Rotation paths and how fast each direction turns (degrees each step)
Each turn is a multiple of 5 degrees from 10 to 175, or 0.
Each row of a path follows its step; steps can be skipped.
path 1
step 0: [-1.68  0.44 -0.46 -1.85  2.23  0.81 -0.77 -2.18  0.06  0.24  1.28 -2.09
 -1.27 -1.30  2.17 -0.73 -4.10 -0.66  1.50 -1.25  1.94  2.50 -1.45  2.43
  1.22 -1.42 -0.60 -1.93  2.12 -4.08 -0.76  1.51 -1.12  0.47 -2.03 -2.99
 -0.87  1.81 -1.43 -1.73 -1.09 -0.17 -1.06  0.16 -0.58  0.53 -4.24  0.35
  2.85 -2.67 -6.06  0.67 -2.78 -3.69  0.81 -0.93  0.57  0.71 -0.70  3.36
  0.04]
step 3: [ 4.96 -3.01  0.98  0.91 -1.62  0.36 -3.42  2.83 -0.70 -0.76 -1.34 -2.31
  0.74 -0.55  0.29  0.73 -3.67 -0.59  0.95 -1.59 -3.44  0.49 -2.02  2.48
  1.69  2.96 -0.21  1.88 -0.44 -2.74  0.88 -1.60 -1.16  2.78  0.71 -1.12
 -2.65  2.34 -3.57 -0.30  2.04 -1.12  0.94  0.33  0.90  1.92 -2.73 -0.99
 -2.41 -0.84  0.11 -1.10 -1.32 -3.02 -1.37 -0.68  2.75  3.21  2.68  0.10
  1.94]
step 5: [ 1.71  0.18 -1.68  1.45 -1.51  2.24 -1.91 -0.99  0.89  1.55 -0.26  4.19
  1.39 -1.94 -3.48 -2.63  1.21 -0.59  2.47  1.22  1.76 -2.92  3.80 -1.69
  1.21  4.16 -1.08 -3.88  1.80 -1.97  2.18 -2.92 -0.61  1.58 -1.77 -1.63
 -0.79  1.21 -3.26  1.64  0.10  1.44 -0.58  0.31  1.39 -0.22 -3.99  0.11
  1.40  1.35 -3.85 -2.15 -1.11 -1.45  1.32 -1.79 -1.31  0.70  1.97  0.20
 -0.16]
step 8: [ 0.12  0.92  3.28 -0.51  0.09 -1.00 -2.70 -2.01  0.33 -3.06  0.94  1.25
 -3.33 -2.52  0.00 -0.80  0.86  2.23  2.10 -2.59 -3.43  0.21  0.96  1.38
  0.29  1.08 -1.81  0.39  1.47 -4.22 -1.79 -3.07  3.43  0.57  1.62  0.61
  2.84 -0.57 -2.08 -1.97 -1.03 -1.51 -0.01 -0.09  1.36  2.25 -0.95  1.00
 -0.83 -0.35 -2.54 -3.13  3.20  0.83  4.52 -0.08 -2.05  3.64  1.97 -0.97
 -1.04]
step 9: [ 0.81  0.17  0.93 -1.49 -0.97 -0.86  3.78  2.91  0.58 -5.56  1.90  0.99
 -1.40 -0.82 -2.90 -2.89  1.11 -1.58 -2.75 -3.24  1.83  0.95  4.50 -2.80
 -1.27 -1.31  0.62  0.12 -0.32  0.00  4.55 -2.61 -1.95  0.99 -0.60 -1.66
 -1.48 -1.58 -1.69 -0.49 -2.16  1.02 -1.30 -0.19 -1.85 -1.85 -0.44 -0.31
 -2.30 -2.93 -2.14 -1.48 -0.14  2.04  0.09 -1.31  0.39  1.36 -0.17  2.60
 -0.36]
step 17: [ 0.89  1.13 -1.22  0.44 -2.86  0.26 -2.01 -0.22  3.69 -0.88  0.86  0.89
 -2.63 -1.21 -1.83 -2.98  1.50  0.79  1.64  0.70  0.36 -1.64  1.27 -1.15
  2.11  0.61  1.71 -1.40 -3.02  3.23 -4.38 -0.06  0.47 -0.64 -0.06  1.52
  0.45 -0.21 -1.97 -0.79  0.61  4.18 -2.80  0.06 -2.57 -0.09 -2.89  2.80
 -1.34 -2.82  1.06 -4.56 -2.70 -2.27 -1.96 -1.03  3.73  0.20 -2.38 -1.19
  0.35]
step 22: [-0.67 -0.42  0.73 -1.05  2.61 -0.91 -2.12  1.81  0.84  2.07 -2.69 -0.26
 -0.94 -1.67 -0.28 -0.25  1.81 -0.68 -2.17 -3.66 -3.32  0.98 -0.25 -1.48
  0.08  0.77  0.17  0.35  1.18 -1.56 -1.53 -0.60  1.67  1.61  1.26 -4.77
 -0.90 -4.09 -0.07 -0.63 -1.90  2.27 -0.68 -0.10  1.13  2.34 -2.07 -2.13
 -1.09 -3.98  1.50  0.57 -4.52 -4.17 -1.08  1.18  4.93 -0.70  0.67  1.45
 -1.40]
step 24: [ 2.00 -2.52 -0.52 -1.22  0.52  0.58  3.18  2.13  2.34 -2.36  3.82  5.19
 -2.48 -1.17 -0.82  0.57  3.46  0.95  0.77  0.51  0.50  1.87  2.52 -3.98
  0.50  4.36 -0.76  1.38  0.94 -0.67 -2.63 -1.78  0.45  0.83 -1.71 -0.64
  1.63 -2.25 -0.44 -1.51 -1.37  1.47  2.06 -2.49 -0.39  0.91 -1.60 -0.18
  1.05 -0.69 -0.04 -3.34  1.62 -1.88  1.14  1.79  1.44  3.41 -0.48  0.64
 -2.36]
step 26: [ 2.49  0.66  4.28  2.47 -0.15 -1.27 -0.21 -0.60 -0.87 -2.32 -1.64 -2.84
  0.40 -0.80  0.75  1.18 -2.26  4.00 -0.23 -0.35 -1.89  2.77  0.86  1.43
  0.17  1.77 -2.58 -1.37 -0.09 -1.25 -1.64 -1.43  5.33  3.60 -0.38 -0.02
  1.80  0.01  0.24  0.04 -0.45  1.07  0.18  0.85  0.95  2.32 -1.09 -0.10
 -3.21 -3.30  0.44 -2.97  3.22 -0.67  0.96  2.29  0.84  3.90  3.52  0.58
 -0.55]
Directions:
[-0.45  1.16 -0.43  0.35  0.16  0.40 -0.20 -0.33  1.11 -0.08  0.57 -0.19
  0.31 -0.54 -0.12 -0.33  0.12 -0.37  0.13  0.30 -0.43 -0.77  0.20  0.83
  0.08 -0.33 -0.11 -0.04 -0.76  0.49  0.02  0.04  1.03  0.66  0.37 -1.48
 -0.22  0.33  0.25  1.10 -0.21  0.25  0.53  0.09 -1.05  0.54  0.37 -0.04
  0.12  0.14  0.12  0.61  0.81 -0.87 -0.11  0.70  0.12 -0.09 -0.19  0.55
  0.35]  70
[-0.36 -0.71 -0.50 -0.49  0.38  0.10 -0.24 -0.57 -0.12  0.43  0.10  1.04
 -0.58 -0.24  0.13 -0.92  0.68 -0.90  0.15 -0.61  0.40 -0.93 -0.78  0.65
  0.45  0.67  0.92  0.40 -0.39 -1.36 -0.63  0.11  0.57  0.09  0.60 -0.29
 -0.12 -0.44 -0.03  0.02 -0.21 -0.52  0.19  0.63  0.43 -0.12 -0.50 -0.16
  0.34 -0.36 -0.22  0.58 -0.21 -0.20  0.69 -0.69  0.09  0.02  0.73 -0.77
  0.11]  130
[ 0.46 -1.13 -0.19 -0.45 -0.67 -0.15  0.59  0.73  0.30 -0.16 -0.71  0.21
  0.01 -0.49 -0.38  0.52  0.95 -0.16  0.77  0.42 -0.05  0.20 -0.81 -0.35
  0.10 -0.88 -0.17 -0.17  0.34 -0.45 -0.02  0.72 -0.26  0.16 -0.09 -0.84
 -0.35  1.04  0.83 -0.19 -0.62 -1.38  0.50 -0.45 -0.95  0.15 -0.44  0.63
 -0.76 -0.49 -0.33  0.21  0.23  0.26 -0.12 -0.21  0.20 -0.04 -0.17  0.40
 -0.10]  120
[ 0.18 -0.97 -0.43  0.30 -0.24 -0.01 -0.20 -0.26  0.52 -0.17 -1.44 -0.02
  1.07  0.54 -0.04 -0.36 -0.46  0.01 -0.19 -0.49 -0.28 -0.72  0.09  0.82
  0.26  0.20  0.12  0.06 -0.17  0.02  0.23 -0.36 -0.86  0.11 -1.08  0.30
 -0.70 -0.25 -0.45  0.16 -0.48 -0.43 -0.51  0.17 -0.59 -0.32  0.37  1.17
  0.12  0.88 -0.25 -0.71  0.64 -0.86  0.24  0.49 -0.72  0.13  0.50 -0.53
  0.42]  160
[ 0.64  0.17  0.06  1.02  0.08 -0.28 -0.42 -0.08 -0.91  1.01 -0.43  0.66
 -0.01  0.64 -0.50 -0.71 -0.49 -0.29 -0.69 -0.21  0.01  0.28 -1.34 -0.13
  0.08 -0.65  0.73 -0.35 -0.51  0.15 -0.20  0.63 -0.20  1.00 -0.22 -0.19
 -0.35 -0.49  0.17 -0.53  0.07  0.29  0.12  0.07 -0.01  0.30 -0.32 -0.60
 -0.84  0.01  1.17 -0.44  0.60 -0.11 -0.52  0.02  0.28  0.62 -0.73  0.57
  0.60]  95
[ 0.44 -1.11  0.23  1.02  0.97  0.35 -0.86 -1.07 -0.11 -0.43  0.61  0.48
  0.84  0.08  0.78  0.35 -0.67 -0.33  0.46  0.23 -0.24 -0.01  0.85 -0.19
  0.17 -0.95  0.19  0.13  0.19 -0.35 -0.07 -0.04  0.38  0.61 -0.70  0.53
  0.13  1.12 -0.21 -0.01  0.17 -0.11  0.91  0.06  0.65  1.06 -0.52 -0.24
 -0.16 -0.29 -0.70  0.13  0.35  0.41  0.25 -0.01 -0.27 -0.25 -0.19 -0.14
  0.02]  140
[ 0.71  0.71 -0.12 -0.17 -0.72 -0.24 -0.03  0.26 -0.88 -1.48  0.08  0.39
 -0.18 -0.17  0.20  0.13 -0.02 -0.08 -0.72  0.30 -0.06  0.44  0.35  0.33
  0.14  0.29  0.50  1.03  0.28  0.01 -0.71 -0.75 -0.34 -0.73 -0.02 -0.52
 -0.67  0.49  0.30 -0.58  0.42 -0.49  0.68  1.21 -0.04  0.30  0.77 -0.58
 -0.82  0.99 -0.03  0.10  0.59 -0.26  0.89 -0.20  0.22  0.21 -0.21 -0.04
  0.09]  65
[ 1.40 -0.50 -1.24  0.60  0.54 -0.22  0.31  0.40  0.24  0.51 -0.05 -0.14
 -0.26  0.33  0.36  1.06  0.00 -0.75  0.21 -0.07  0.18  0.23  0.22  0.26
 -1.00  1.55 -0.56 -0.41 -0.54 -0.32  0.34 -0.29 -0.20  0.33  0.39 -0.16
  0.37  0.33  0.53 -0.71 -0.07  0.57 -0.11  0.43  0.43  0.42  0.10  0.46
  0.04  0.21  0.39  0.68  0.47 -0.89 -0.40 -0.29  0.04 -0.36 -0.25  0.09
 -0.79]  35
